(in the rows, 128 means zero)
Each path below is one point turned by a fixed rotation once a step. After each direction that follows a path, write how fast that rotation turns it, in deg/step (0 if it stays still).
Each turn is a multiple of 5 degrees from 10 to 175, or 0.
Each row of a path follows its step; steps can be skipped.
path 1
step 0: [127 121 130 139 135 132 127 127 123 133 133 132 124 128 133 130 123 126
 131 126 126 123 125 122 125 128 120 125 124 124 133 119 128 138 129 128]
step 1: [128 119 129 134 129 127 124 135 132 129 139 131 128 127 133 134 124 130
 125 128 135 126 124 140 130 128 131 123 131 126 123 122 132 134 130 125]
step 2: [124 128 131 129 135 131 130 129 134 140 134 131 120 134 123 127 129 126
 128 133 131 133 124 135 120 129 133 130 120 122 127 123 130 131 126 125]
step 3: [129 128 129 134 133 128 128 133 132 127 124 122 121 128 130 126 132 123
 120 126 128 123 130 133 128 136 128 133 123 123 127 114 130 132 127 132]
step 4: [133 131 132 130 133 128 126 127 126 123 129 131 126 130 133 134 127 117
 126 127 133 128 126 124 121 129 130 118 122 121 124 115 125 130 130 123]
step 5: [121 121 123 130 138 128 125 131 133 135 131 137 131 124 135 128 127 121
 133 125 131 129 130 129 130 134 124 125 123 127 120 122 128 128 135 131]
step 6: [128 129 125 132 121 130 121 134 134 131 131 135 128 129 127 128 126 118
 128 135 136 132 132 134 130 134 127 130 125 125 131 124 125 139 129 122]
step 7: [135 129 129 138 136 131 122 133 140 134 126 128 128 127 128 129 130 123
 119 131 127 134 134 129 118 127 128 128 121 126 127 128 129 126 128 127]
step 10: [134 127 125 126 127 128 119 130 138 132 125 132 130 127 124 121 131 121
 140 129 133 129 125 137 124 130 129 126 124 124 117 127 129 129 128 130]
step 11: [130 133 131 131 134 129 117 129 131 132 123 129 125 119 120 127 126 121
 130 133 128 125 132 127 128 133 122 131 119 132 132 124 125 134 120 130]
step 12: [138 127 129 139 135 128 116 124 132 124 128 126 134 126 138 126 128 122
 129 127 131 126 129 132 126 124 124 126 133 127 129 125 127 129 121 126]
[132 128 131 129 125 130 125 125 129 128 129 128 130 127 127 130 129 128
 126 126 128 130 128 130 126 126 132 125 129 127 126 128 129 126 131 127] => 130
[127 132 129 126 128 127 131 130 127 125 126 127 127 128 129 127 129 126
 130 126 126 126 127 129 126 126 132 130 126 126 127 126 129 127 131 129] => 65
path 2
step 0: [134 129 126 125 131 130 139 130 124 130 121 127 135 124 128 130 125 126
 125 130 123 117 128 132 126 129 127 115 135 118 135 121 134 121 130 129]
step 1: [135 134 124 132 124 130 130 133 131 129 133 118 126 127 124 134 123 131
 141 122 137 119 125 128 121 127 125 130 134 121 130 125 128 118 133 130]
step 3: [125 126 137 121 129 134 128 141 131 123 123 129 133 125 125 132 135 122
 127 125 128 116 123 128 127 132 136 126 129 117 125 122 131 123 124 126]
step 4: [126 133 135 125 133 127 128 132 121 122 126 125 122 126 124 135 126 131
 131 121 128 122 123 120 123 131 112 128 130 118 121 126 130 124 132 131]
step 5: [136 127 135 128 126 133 133 129 130 136 125 125 138 121 128 129 130 128
 127 129 131 133 124 123 123 121 116 131 122 128 122 125 134 117 126 136]
step 6: [129 125 125 125 124 129 132 125 130 133 117 124 128 124 128 132 133 128
 125 133 132 121 127 127 121 134 134 131 133 121 116 125 122 117 120 130]
step 8: [131 133 133 134 125 130 128 129 135 128 128 129 125 121 122 136 132 133
 126 135 128 126 117 129 129 114 124 121 122 124 129 127 128 116 131 124]
step 9: [131 126 130 125 125 134 129 133 122 130 121 132 127 131 127 134 123 133
 126 136 127 123 128 137 126 136 124 121 128 126 129 121 121 110 128 131]
step 10: [133 122 127 122 123 120 135 134 122 129 136 126 128 128 126 135 132 121
 136 124 128 121 128 131 123 121 126 125 137 123 130 119 126 120 128 136]
step 11: [129 130 130 136 133 129 133 131 127 121 128 125 129 122 124 133 133 138
 130 125 128 126 120 131 112 121 135 128 127 127 127 123 129 124 132 136]
step 12: [125 134 137 126 124 134 129 140 129 124 128 131 135 133 125 126 126 132
 135 136 129 125 127 130 125 131 133 133 120 119 118 121 125 121 129 130]
[132 130 127 130 128 127 127 130 129 128 131 128 128 127 131 127 128 132
 128 128 124 128 128 130 132 128 129 126 133 128 129 128 126 126 128 128] => 40
[131 128 127 128 130 125 131 127 128 130 125 126 129 126 128 127 126 128
 131 129 127 129 132 127 126 127 130 128 130 129 125 126 129 129 130 131] => 70
path 3
step 0: [119 140 129 130 137 132 137 129 132 131 133 126 123 134 127 122 136 121
 138 129 135 127 133 120 138 128 126 128 136 123 123 136 123 125 133 125]
step 2: [134 132 129 132 132 134 128 128 123 136 125 123 129 120 135 132 119 125
 125 135 123 127 124 125 125 118 127 127 123 122 119 143 127 143 130 132]
step 3: [132 119 133 135 135 125 120 131 131 128 115 124 131 131 121 131 121 124
 128 128 132 120 117 125 132 127 130 136 127 125 132 130 131 131 132 113]
step 4: [137 138 113 128 122 115 121 134 134 121 137 132 136 126 121 127 120 123
 122 128 130 121 127 122 127 126 130 131 129 128 133 127 130 128 132 128]
step 6: [132 118 127 122 125 127 129 135 126 126 130 130 121 142 128 134 126 127
 130 138 135 129 125 125 120 134 140 116 124 139 128 127 129 127 121 133]
step 7: [127 130 128 130 125 135 130 137 122 145 133 128 127 125 127 128 122 121
 132 127 128 145 131 129 135 133 135 120 126 130 133 135 131 130 138 128]
step 8: [124 121 128 134 129 123 126 130 141 140 125 123 121 130 132 124 132 126
 137 121 123 130 133 119 119 129 128 125 126 123 132 127 130 120 129 113]
step 9: [136 125 112 127 118 128 127 121 125 128 137 116 127 123 132 132 131 127
 123 118 112 127 127 123 125 127 129 125 128 128 128 128 131 132 123 127]
step 10: [130 132 131 125 136 125 137 135 120 125 126 114 125 133 120 134 132 132
 133 121 119 124 126 136 126 130 122 135 129 124 125 139 122 135 125 122]
step 11: [128 123 118 122 124 127 130 125 124 120 124 124 132 144 118 128 123 132
 137 133 130 119 138 125 136 129 133 132 130 132 126 127 138 126 130 124]
step 12: [124 146 124 124 130 131 121 136 124 130 131 124 129 125 132 132 120 136
 133 132 130 129 141 125 132 118 126 127 137 125 128 127 127 125 136 134]
[126 128 130 128 129 127 125 128 126 128 129 125 131 129 130 126 127 128
 131 127 129 131 124 129 127 129 128 130 129 127 125 130 126 124 127 127] => 145
[129 130 125 127 130 127 128 126 126 123 130 128 125 129 125 126 129 125
 128 127 129 125 128 132 128 131 128 128 128 127 129 128 127 127 126 127] => 65
[126 124 129 130 128 128 128 127 130 125 127 128 127 129 125 128 127 132
 128 126 130 128 128 126 125 131 130 126 129 124 127 127 128 128 129 128] => 145
[125 128 128 125 129 127 128 126 127 130 130 126 126 129 127 126 132 128
 129 127 124 130 127 126 127 131 127 127 127 129 129 127 131 130 130 129] => 35
path 4
step 0: [124 118 117 126 135 127 126 134 134 127 131 125 127 117 116 125 121 123
 134 125 122 134 134 127 129 133 134 115 131 134 121 125 128 122 131 126]
step 1: [130 129 137 143 127 128 127 138 122 120 138 135 131 127 127 120 132 125
 133 124 138 118 132 126 135 119 130 126 131 120 128 132 123 124 127 123]
step 2: [126 137 132 135 131 131 128 121 129 131 134 124 119 127 137 138 127 120
 122 124 132 131 118 136 129 119 129 128 123 132 115 127 135 123 126 134]
step 3: [130 129 123 127 133 133 135 137 121 140 122 129 131 136 124 124 128 130
 129 117 133 134 117 132 132 134 125 122 128 132 133 117 128 135 136 131]
step 4: [138 125 131 126 133 126 130 130 123 119 133 126 135 134 132 124 119 128
 138 123 127 127 134 117 119 127 123 139 129 132 130 120 127 129 116 136]
step 6: [123 126 126 134 127 118 129 135 128 134 120 125 139 127 133 123 120 132
 132 128 125 126 134 139 128 119 122 121 128 122 125 139 126 127 140 131]
step 7: [136 128 130 141 130 128 127 120 122 125 125 135 123 127 136 131 124 138
 128 132 127 134 128 120 127 123 141 133 122 125 134 126 132 120 136 132]
step 9: [126 131 135 131 140 123 127 131 133 125 124 131 136 138 124 114 132 126
 128 129 133 122 124 138 124 129 131 133 134 128 140 133 132 130 120 127]
step 10: [132 129 122 127 123 133 131 116 142 137 135 126 131 125 130 129 129 133
 127 124 129 132 129 130 119 118 125 135 119 130 134 127 128 116 119 123]
step 11: [116 125 119 119 130 122 127 128 121 140 125 127 135 119 125 124 134 132
 126 125 128 126 127 125 135 135 131 134 119 119 125 125 119 129 132 133]
step 12: [138 118 132 125 141 122 126 120 126 123 124 132 136 132 130 140 129 124
 134 136 134 118 135 124 133 126 124 126 131 131 129 132 124 124 132 129]
[128 131 128 129 127 126 129 128 133 131 128 127 128 129 129 130 127 125
 127 129 130 128 127 131 126 127 127 128 128 128 130 129 131 130 131 128] => 100
[128 125 128 129 125 129 130 128 127 127 127 127 131 124 131 131 126 128
 129 130 127 124 131 130 127 131 131 128 128 129 128 127 128 129 130 127] => 55
[127 127 125 123 127 124 130 127 127 126 128 125 129 130 126 129 127 129
 129 131 129 127 129 126 128 126 125 128 127 125 129 126 128 127 129 129] => 55
[124 128 126 129 127 130 126 128 128 127 131 128 126 129 128 124 126 125
 129 129 128 127 129 130 125 129 126 130 128 127 129 129 126 124 128 124] => 80
[127 129 131 127 129 127 125 131 128 128 129 126 129 128 126 130 129 125
 130 129 131 130 131 124 127 130 130 130 128 130 128 129 127 128 129 127] => 95
